Here are some points, each followed by its number:
-1.3| 2.3|-0.7| 1.2|-0.3| 0.7|-1.7| 1.0| 0.2|-1.4| 0.7| 1.1|-0.1|-0.4|-0.2|-0.8| 0.0|-1.0|-1.2|-0.4| 0.9|-1.4|-0.9|-0.1| 1.2|-0.7| 1.6| 0.4 0
-0.2| 0.2|-1.0|-2.2| 0.0| 1.1| 0.8|-1.1| 1.1| 0.7| 0.0| 1.1|-0.3| 0.6|-2.0| 0.6|-0.1| 0.6| 1.4| 0.8| 0.0|-2.4| 1.4|-0.6| 1.0| 0.0| 1.0| 0.5 1
 0.2|-0.7|-1.5|-3.1|-2.3| 0.1| 0.4|-1.3| 0.2| 1.5| 1.3|-0.4|-1.6| 0.9|-0.4|-0.6| 0.5|-0.3| 0.9| 0.1|-2.0| 2.4|-1.5|-0.9| 0.0| 1.9| 1.3|-0.7 2
-0.1|-0.7|-1.2|-2.6|-1.8| 0.4| 1.1|-1.5|-0.4| 2.0| 1.3|-0.3|-1.4| 1.3| 0.7| 0.2| 0.9| 0.0| 1.4| 0.7|-2.0| 0.3|-0.6|-1.2| 0.3| 2.3|-0.1|-0.4 3
 0.1| 0.8|-1.3|-1.0| 0.6|-0.6| 0.7| 0.0|-1.1| 0.1|-0.9|-1.1|-0.1|-0.7| 1.7| 0.6| 0.2| 1.0| 0.4|-0.1|-0.6| 1.9| 0.5|-0.2|-0.7| 0.1|-0.2| 1.2 4
-1.8|-0.8|-1.2| 0.6| 1.1| 1.1|-0.1| 1.1| 0.4| 0.0|-0.6|-0.7| 0.4| 1.3|-0.6| 1.3| 1.3|-2.5| 0.6|-0.3| 1.1|-1.2|-0.2| 1.7| 0.6|-2.4|-0.2|-1.1 5
-1.4| 2.9|-0.8| 1.2|-0.3| 1.1|-2.2| 1.6|-0.2|-1.6| 0.7| 0.7| 0.2|-0.9| 0.2|-0.9| 0.3|-0.8|-0.8|-0.5| 1.0|-1.4|-1.1|-0.4| 0.9|-0.7| 1.9| 0.0 6
 1.3| 0.6| 0.5| 1.8|-1.2| 0.5| 1.6|-0.2| 0.1|-0.4| 1.0| 1.5|-0.2|-1.1|-0.4|-0.6| 0.7|-1.0|-1.3| 0.9|-0.6| 2.2|-0.2|-1.0|-0.3| 0.4|-0.4|-1.4 7
 0.2|-3.3| 1.5| 0.3| 0.2|-0.9| 1.8|-0.3| 0.3|-1.3| 1.4|-0.7|-0.6|-1.1|-0.2| 0.5|-1.9|-1.4|-0.4|-1.4| 1.1| 1.0| 0.6| 1.2|-1.9|-0.7|-1.8| 0.1 8
 0.8| 0.7| 1.2|-1.7|-0.2|-0.8| 0.2| 1.2|-0.3| 1.3| 0.3|-0.1|-0.2| 1.2| 1.2| 0.6|-1.2| 1.3| 0.1| 0.4|-0.8| 2.3|-1.2|-0.9| 0.4| 1.0| 0.0| 0.7 9
-0.4|-0.2| 1.9|-1.3|-1.5|-0.6| 0.9|-1.0| 0.6| 0.4| 1.7|-1.7| 0.1| 0.2| 0.5|-1.1|-0.2| 0.3| 0.0| 1.2|-1.0|-0.3|-1.0|-1.1| 1.0| 1.2|-0.4| 0.1 10
 1.6|-0.4|-0.1| 0.0|-0.1|-0.4|-0.8| 0.0|-0.1|-0.6|-0.2|-0.4|-0.6|-0.2|-0.7| 0.7|-0.5| 0.2| 0.3|-0.4|-0.6| 0.8| 0.3| 0.7|-0.2|-0.5| 0.1| 0.1 11
-1.6| 1.8|-0.2|-1.7|-0.8| 2.2| 1.1| 0.5| 0.4|-0.4| 1.5|-0.6| 0.0| 1.0|-1.5|-0.4| 0.1|-0.8|-0.5| 0.1|-0.4| 0.6|-2.2|-2.9| 0.3| 1.1| 2.2|-0.5 12
-1.5|-1.1|-0.5| 1.7| 0.6| 1.0|-0.3| 0.6| 0.4|-0.3|-1.0|-1.2| 1.1| 1.0|-0.1| 0.5| 1.6|-2.1| 1.1| 0.4| 0.8|-0.5|-0.1| 1.6| 0.6|-2.0|-0.3|-0.8 13
Which three points above are nearest to each new point? Their numbers follow each, nearest first.
-0.7|-1.1|-1.2|-0.8|-0.8| 0.4|-2.2|-0.6| 1.4| 1.6| 0.7|-0.6|-0.3| 0.8|-0.6| 0.7|-0.4| 0.5| 1.6|-0.2| 0.0|-3.7|-0.6|-1.1| 0.8|-0.9| 0.2|-0.9 1 11 5
 1.7| 1.9| 0.2| 1.4|-0.1|-0.3|-0.5| 0.0|-0.2| 0.9|-1.2| 1.1| 0.9|-0.2| 1.1|-1.3| 1.2| 1.0|-1.0| 1.6|-1.1| 1.0| 0.1|-0.7| 0.9| 0.6|-0.6| 0.3 7 4 11
 0.7| 0.0| 1.4| 3.0|-0.9| 0.1|-1.1|-0.5|-0.5|-1.4|-0.1| 0.7| 0.3|-1.9|-0.5|-1.6| 0.1|-0.9|-1.8| 0.2|-1.0| 1.2| 0.5| 1.0|-0.1|-0.1| 0.8|-2.4 7 11 0
 0.5|-0.1|-0.6| 0.7| 0.1|-1.2|-1.3|-0.5|-1.0| 0.4|-2.3|-0.6| 0.1| 0.0| 2.2|-0.1| 1.8| 0.3|-0.7| 0.5|-1.6| 2.1| 1.1| 0.9|-0.9| 0.1| 0.9| 0.2 4 11 9
 0.3|-3.1| 1.8| 1.0| 0.2|-1.2| 1.3| 0.1| 0.1|-1.4| 1.1| 0.4|-0.2|-1.4|-0.4| 0.1|-1.6|-0.7|-0.4|-1.4| 1.2| 1.3| 1.0| 0.9|-1.9|-0.4|-2.1| 0.0 8 11 7
-0.2| 1.4|-1.3| 0.7| 1.2|-0.1|-0.4| 2.5|-0.6|-0.4|-0.7|-1.6| 1.0| 0.1| 2.4| 0.9| 0.5| 0.7| 0.7| 0.7| 0.0| 0.8|-1.4|-0.8|-0.1|-0.7|-0.9| 0.6 4 9 11
 0.6| 0.8|-0.7|-0.4| 1.1|-0.5| 0.8| 0.4|-0.7|-0.2|-1.3|-0.7| 0.0|-0.2| 1.4| 0.1| 0.3| 0.9| 0.4|-0.3|-0.1| 2.6| 0.4| 0.4|-0.1|-0.1| 0.2| 1.1 4 11 9
-0.4| 0.0| 0.1|-1.0|-0.5|-0.9|-0.2|-0.8| 0.5| 0.4| 0.1| 2.0| 0.2|-0.8|-1.6| 0.7|-2.5| 0.7|-0.1|-2.1| 0.7|-0.2| 1.3| 1.0|-0.4|-1.0| 0.2| 1.0 11 1 8
-0.1| 2.6|-1.4|-1.3| 0.1|-0.5| 0.5| 0.9| 1.8| 0.5|-0.2| 0.7|-1.2| 0.2|-0.9| 0.7|-0.3|-1.7|-1.6| 0.4|-0.6| 0.9| 0.3|-0.9| 0.3|-0.5| 2.2|-1.3 12 0 11
 1.0|-0.2| 1.1| 0.4|-0.1|-0.3|-0.2|-1.7|-1.1|-0.2|-0.2|-0.6|-0.3| 0.2|-0.2|-1.5| 1.0| 1.9|-0.4| 0.3|-0.5|-0.7|-0.2|-0.6| 0.3| 2.0|-1.5| 1.1 10 11 4
